One turning vector, and how many ticks it has turned:
The counts run from 0 to 874.
[151 155 137 186 144 137 190 147 114  90 100 124 101 127 145 142 102 151
 143  79 164 166 138 132  84 139 146 121  92 124 156 140 166 120 147 162
 105 153  98 118  83 148 124 140 103 123 123 122 194  99 138 112 146 109]  45
[103 112 153 135 111 141 182 132 138 104 106  93 122 118 158 208 136 121
 151  85 110 173 132 140  98 141 164 133  83 116  97 128 164 104 158 100
  79 172 140 140 132 139 132 146 137 103 121 117 118 115 131 131 137 146]  394
[103 138 109 195 123 133 182 167  81 114 117 119 112 132 127 110  88 153
 147 102 132 159  80 118  96 157 136 129 126  84 129 149 149 163 128 131
 110 159  81 147  85 129 108 144 111 114 120 125 165 110 119 141 152 116]  636
[104 127 130 164 109  72 202 134 126 125 135 111  80 128 126 159  85 129
 124 114 138 115 125 111  99 190 162 130  94  95  91  89 156 140 145 128
 111 155 129 177 129 130 109 147 118  92 149 106 151 109 140 155 137 115]  53
[108 165 144 150 116 165 170 112 137 104 120 140  90 142 130 178  84 168
 135  83 165 161 134 141 105 171 162 108 132 113 137 140 147 141 105 139
  87 162 117  98 113 110 127 134 147  77 117 101 166 104 126 130 148 109]  10
[104 140 131 179 127 147 179 157 147  98  80  86 100  97 165 121 106 122
 118 117 146 153 152 164 118 138 140 108 107 118 170 156 166 168  76 146
  80 169 117 150 110 133 110 141 139 153 129 105 155  97  95 128 130 124]  559
[114 126 161 186 121 139 172 180 138 103 140 100 149 150 133 105 106 134
 141  88  86 152  98 137 113 162 134 134 122 102 141 140 179 156 126  83
 112 162  92 155 114 148 105 144 139 130 133 124 154  83 128 175 123 150]  142
[120 113 142 184 110 144 174 158 110 143 134  92  94 113 138 139  85 106
  91  78 142 114 114 116 132 159 155 121 151  74 121 100 146 150 124 128
 109 162 109 145  79 136 123 130 186 130 126  97 155  88 106 134 112 115]  73
[113 125 175 172 116 124 181 173 140  85 139  96 154 149 149 134 120 152
 148  82  99 168 126 139 114 146 141 127 101 122 145 164 186 142 112  93
 105 161 110 159 118 151 114 150 155 124 149 121 158  93 119 167 134 146]  141
[107 140 110 155 114 109 176  99 135  95 114  94  97  95 165 203 107 117
 106 126 159 132 131 167  89 146 150 132 102  98 111 150 164 135 124 149
 100 157 108 117 110 145 154 122 147 101 162 111 174 109  93 143  99 125]  569
[ 94 116 143 166  88 116 161 137 123 119 136 131  91 131 152 153  75 161
 132  95 144 144 101 158 135 142 174 142  67  62 112 107 172 155 107 134
 108 160 130 147 123 122 132 149 143 104 173 136 147 111  97 147 134 131]  271
[110 124 153 146 135 134 191 114  94 123 139 108  87 106 137 170  76 136
 141  88 148 142 145 141 101 140 182 100  79  97 129 105 161 130 128 159
 112 162 115 126  99 129 122 133 152 106 108 101 154 133  96 115 153 116]  528
[ 98 132 120 170 112 110 173 125 111 129 142  94  72 130 101 143 104 136
 101 125 139 119  85 123  78 165 147 128 144  94 108 130 167 141 132 123
 146 166 113 146 109 134 130 124 163  97 142 117 173  74 109 166 116 122]  825
[115 107 141 190 107 142 176 152 135 130 147 110 121 113 134 150  69 109
 109  85 130 139 113 139 141 152 150 133 121  71  77 114 146 152 129  88
  91 165 122 165  85 148 122 140 162 130 144  93 136 130  86 136 113 130]  665
[136 114 138 155 125 147 180 138  92  95 127 110 116 103 114 182  87 114
 139  95 152 136 130 165  79 133 162 114 116 129 147 149 186 106 131 116
 113 152 103 137 102 141 132 110 174 129  81 110 179 118  80 133 141 109]  35
[121  94 104 157 103 114 210 151 101 107 144 121 128 128 130 178  99  84
 117 111 134 115  99 132  94 168 170 127 117 102 105 122 145 137 172  97
 112 136 113 173 115 144 117 126 128 106 119 114 168 108 138 163 124 119]  173
[119 112 133 173 107 138 219 169 118 126 118  95 134 129 145 159  87 123
 140  78  98 124 131 115  99 165 128 119 140 115 123 118 131 163 176 118
  80 158 102 145 144 117 105 140 105 136 118 103 143 116 148 160 102 131]  656
[111 116 108 176 112 130 165 154 144 101 100 122 118 101 149 168 103  89
 148  91 162 137 147 148 133 158 156 149  77 115 137  94 194 105 108  92
  70 137 148 157 115 117 144 163 150 143 133 114 154 126 118 139 152 111]  584
[126 102  93 171 120 108 202 145 104 111 111 126 123 107 145 180  99  78
 143 107 125 103 146 137 118 179 175 112 116 125 150  95 141 132 141 139
  93 146 114 143  98 110 120 143 136 124  91  98 159 107 150 137 134 100]  841
[131 122 156 166 112 114 151 143 146 120 135 135 136 134 149 185  67 149
 154  76 121 128 151 158 136 167 163 118  63 110 129  86 176 122 106 112
  93 145 121 129 102 133 141 151 160 106 149  99 163 128 126 160 147 119]  131
[119 166 158 142 121 145 209 124  87 114 120  92  86 108 173 180 103 130
 126  86 161 147 156 111  98 163 174 130 126  84 137 113 177 125 128 167
 123 140 117 130 115 124 115 122 143 107 125 123 158  95 118 115 124 129]  194
[131 131 163 180 116 139 177 128 132 115 125  96  95  96 116 149 122 104
 131  77 146 157 147 106 131 156 165 132 115 131 154 118 188  86 117 118
 105 170 152 165  94 137 125 160 170 122 127  83 152  90 106 122 149 124]  329
[ 93 145 121 176 108 145 191 108 139 101 113  90 102 152 132 158 116 120
 140  85 133 137 125 102  96 191 125 125 129  99 124 110 130 169 171 106
 101 172 115 115 133 121  98 153 115  91 113 106 141  96 165 146 117 140]  203
[ 84 130 137 174 148 113 158 142 103 120 137  59 109 118 145 111  97 125
 133 107  96 144 115 127  96 161 138 125  86  82 137 114 184 153 103 113
 131 167 104 126 117 144 121 147 168 125 132 148 139  97  74 152 137 164]  336
[107 101 115 176 110 109 159 159 140 125 113 112 119 111 143 151  98  96
 151 101 140 120 139 132 133 163 148 161  87  85 121  79 189 111 122  91
  81 138 141 170 118 126 135 157 151 149 134 110 134 119 118 161 132 108]  585
[121 127 189 154 109 144 201 169 132  87 123 101 156 142 154 156 138 144
 148  84 106 176 133 129 104 140 158 111 109 134 158 173 175 116 125 102
 109 165 111 152 107 148 114 150 160 119 133 109 160  88 134 142 145 140]  140
[111 111 121 197 112 160 157 165 154 121 123  90 110 144 141 115 116 110
 119  72 122 144  86 148 120 173 136 131 173  84 125 120 155 165 108 110
  98 171 129 127  84 133 107 129 155 142 127 109 141  85 143 164 106 138]  481
[115 130 186 156 107 142 215 160 111 109 133 100 139 145 142 170 145 133
 143  83 105 160 122  99  98 149 163 113 131 113 137 140 163 134 148 106
 109 167 115 166 107 143  97 134 159 102 118 101 148  76 162 135 150 128]  139
[116 148 136 166  99 153 175 116 169  68 104  94 115 140 154 171 110 105
 141  68 154 142 159 142 127 163 140 111  89 134 152 122 162 153 138  99
  86 183 140 112 131 118 118 164 121 104 162 103 155  91 141 135 128 141]  205
[ 81 157 116 186  97 152 174 154 159 122 112 117  99 131 137 131 100 140
 141  86 165 169 134 148 133 138 135 141 105 113 104 143 184 115 104 134
  70 174 150 128  84 118 133 153 141 134 151 104 164 128 102 143 143 129]  858
[ 91 161 127 178 141 136 160 148 117 126 130 103 127 120 155 131 112 121
 157  99 106 166 114 125  95 173 114 157 123  67 141 120 205 150 107 103
  97 148  94 125 120 144 120 154 163 146 108 136 147 107  93 171 117 160]  595
[104 117 147 154 133 156 180 132  89 113 106  96 124 104 146 148 107 116
 110 111 134 150 117 125  98 125 166 109  94 134 148 167 166 121 119 110
 103 162 110 179 108 135 122 169 167 129  91 140 152  59 101 126 148 126]  553
[ 98 115 130 165 108 139 163 140 118 132 148 109 115 127 130 144  50 117
 128  94 120 119 118 166 126 150 153 117 100 104 140 138 181 146  93 122
 100 170 120 126 107 114 140 149 181 124 131 118 167 124  56 163 132 146]  744
[137 103 139 148 107 117 196 128 122  99 109  86  89 122 123 191  98 116
 120 108 156 108 131 141  78 167 163  91 112 144 141 128 144 115 146 122
 115 168 128 149 140 121 119 123 144  98 117  90 177  75 145 143 132 101]  428
[ 89 122 132 180 133 153 198 146 106 122  80  87  95 102 136 119 112 130
 116 118 136 149 114 112  97 147 145 104 136 103 141 145 137 163 119 126
  87 174 109 169 108 126  87 149 132 133  87 110 136  77 122 132 136 113]  557
[ 97 108 156 153 117 123 176 164 114 145  98  90 104 142 170 167  98 182
 123 108 113 139 103 125  84 161 150 131 116  81 105 115 148 162 134 124
 105 157 110 166 139 128 111 140 136 115 142 133 130  63 161 170 116 126]  277
[106 100 130 151 104 116 179 155 152 104 132 117 148 122 127 167 107 119
 139 107 122 128 128 182 122 153 161 107 107 109 154 139 171 146  91  92
  81 155 127 135 104 139 135 123 182 124 130  68 165 128 102 161 143 110]  624
[128 145 184 156 130 160 167 133  80 111 115 117  98 108 124 157  98 146
 134  77 146 163 112 111 101 133 167 131 130  89 159 136 172 132 138 135
 125 162  93 141 108 135 111 121 170  97 101 132 149  65 120 119 137 113]  413
[110 114 105 186 120  97 143 145 142 127  69  93  94 115 145 144  88 145
 152 106 107 113 117 144  87 156 107 131  98 120 141 112 152 154 140 132
  91 181 105 136 136  98 141 160 125 149 167 123 180  69 137 155 109 118]  834
[ 70 129 118 176 124 127 161 147 155 111  93  86  90 134 159 128 126 137
 125 105 118 157  99 152 100 147 131 136 104  64 115 124 162 182 128 142
 101 175 127 121  94 149 122 145 140 135 154 143 142  71 137 146  91 148]  82
[141 120 128 159 106 140 184 137  99 113 126 110  91 132 162 202  86 126
 140  63 153 135 140 131 113 195 189 123 118 112 116 105 141 111 142 137
 109 151 124 121 107 109 129 130 105  84 125 119 143 111 152 114 144 125]  388
[ 89 125 128 166 112 137 205 165 104 132 150  93 136 127 137 143 108 123
 139 105  93 148 104 120  93 145 134 131 135  75 108 123 160 152 150 121
  95 170  95 137  82 148 116 132 155 138 123  99 131 140  93 162 111 147]  257
[ 96 124 167 141 100 127 165 135 132 120  92 112  94 126 179 196 109 166
 134  95 125 154 130 148 101 121 167 136  67 108 122 129 179 120 123 144
  93 172 134 159 137 123 138 150 154 120 153 140 136  73 130 152 121 130]  275
[110 127 132 154 106 176 206 149 120 133 140  93 104 144 129 151  81 116
 123  92 146 131 134 144 119 160 170  88 144 138 143 144 167 124 110 134
 111 165 134 127 108  99 121 144 174 114  93  96 174 107  98 142 157 119]  742
